(in the rows, 128 means zero)
Each path below is one point turned by a fixed rotation once a step. After each direction that follows a path, write how fast that rotation turns it, in degrees each step (0 if it stays still).
Each turn is a multiple of 5 degrees from 10 to 175, or 0.
Each row of a path follows its step; steps can be skipped.
Rotation 1:
step 0: [127 129 131 121 135 122 123 127 133 133 130 117 133 131 118 129 124 131
 134 129 136 131 120 135 135 131 120 134 130 136 141 124 120 121 135 136
 124 131 131 126 125 126 131 125 133 131 130 132 142 120 139 136 134 126
 122 129 136 126 124 131 131]
step 2: [133 120 114 133 127 132 129 136 130 135 131 128 126 134 132 136 138 129
 134 129 136 135 123 137 137 131 129 128 132 131 124 125 128 127 122 132
 124 145 133 134 133 124 128 121 144 133 126 125 126 128 127 125 119 128
 135 124 125 126 135 133 126]
step 3: [129 128 132 131 131 124 127 140 128 134 125 125 131 142 127 133 134 137
 130 122 129 127 122 133 129 136 126 129 129 137 128 113 121 135 122 136
 133 127 126 115 124 130 126 129 138 135 124 119 131 122 127 132 120 133
 123 118 127 124 127 125 132]
step 5: [123 128 120 131 135 129 125 122 130 123 137 125 139 134 131 124 126 128
 141 127 127 143 124 136 120 137 124 133 129 129 132 126 122 123 128 134
 120 134 138 135 119 124 127 120 131 129 118 133 134 127 136 127 127 121
 128 128 126 132 122 132 123]
step 6: [128 115 118 135 134 131 132 134 135 127 131 129 125 134 130 125 123 139
 133 122 130 124 127 141 123 134 125 129 124 137 124 130 128 123 121 128
 114 134 127 120 131 125 125 116 140 130 130 123 127 126 129 124 128 130
 136 125 128 131 124 138 130]
step 7: [136 125 128 135 130 120 124 124 134 131 124 126 132 144 131 138 134 151
 129 127 133 125 124 131 131 126 117 128 140 133 122 125 123 123 121 129
 132 133 126 129 134 125 127 124 134 129 130 128 128 124 129 130 120 130
 134 122 124 121 126 125 130]
step 10: [123 127 128 136 127 120 134 130 134 133 136 135 126 133 127 122 125 137
 139 127 135 125 126 128 117 135 125 130 133 135 126 129 130 123 123 135
 125 139 127 136 121 122 124 122 140 119 120 128 139 130 120 124 129 135
 130 124 126 131 119 136 123]
step 13: [120 125 131 132 125 120 123 124 138 129 127 124 121 124 136 129 123 120
 136 132 124 130 116 130 130 136 125 135 140 132 126 127 132 139 127 133
 124 131 132 127 124 128 140 119 141 134 125 134 135 125 130 122 123 126
 135 127 133 126 119 126 133]
step 15: [129 134 125 134 121 122 129 133 138 133 130 126 125 144 121 130 125 135
 125 122 135 126 131 129 130 129 120 120 121 130 126 128 120 131 122 144
 122 134 130 125 117 123 126 126 141 123 125 130 125 120 118 129 129 123
 125 128 128 133 127 132 132]
step 16: [122 140 133 140 127 127 123 120 139 127 123 130 127 137 128 128 128 137
 124 126 129 130 126 136 129 141 119 116 134 136 128 129 132 127 133 136
 127 130 128 125 128 136 130 125 126 133 124 130 130 121 138 135 125 124
 129 129 128 140 122 125 136]
[127 129 129 125 130 129 127 131 129 128 128 130 129 128 130 126 128 129
 129 128 127 128 128 126 127 128 127 129 124 128 125 129 128 128 128 128
 127 127 126 126 128 128 130 129 130 126 126 126 127 128 125 125 128 129
 126 129 129 128 126 129 127]
160
[126 128 127 126 125 128 127 128 128 129 126 129 128 126 128 126 126 127
 128 128 128 129 124 128 127 128 128 130 130 128 130 128 127 129 128 127
 126 126 130 129 128 125 130 128 127 130 128 127 128 128 130 128 130 127
 126 129 126 127 124 127 127]
85
[125 128 127 127 129 129 127 128 128 126 131 126 128 126 127 128 126 127
 129 129 126 128 127 127 128 127 127 132 130 128 129 128 129 128 130 129
 127 128 127 126 127 129 127 126 129 125 127 130 128 130 128 130 127 126
 129 126 129 129 130 128 126]
85
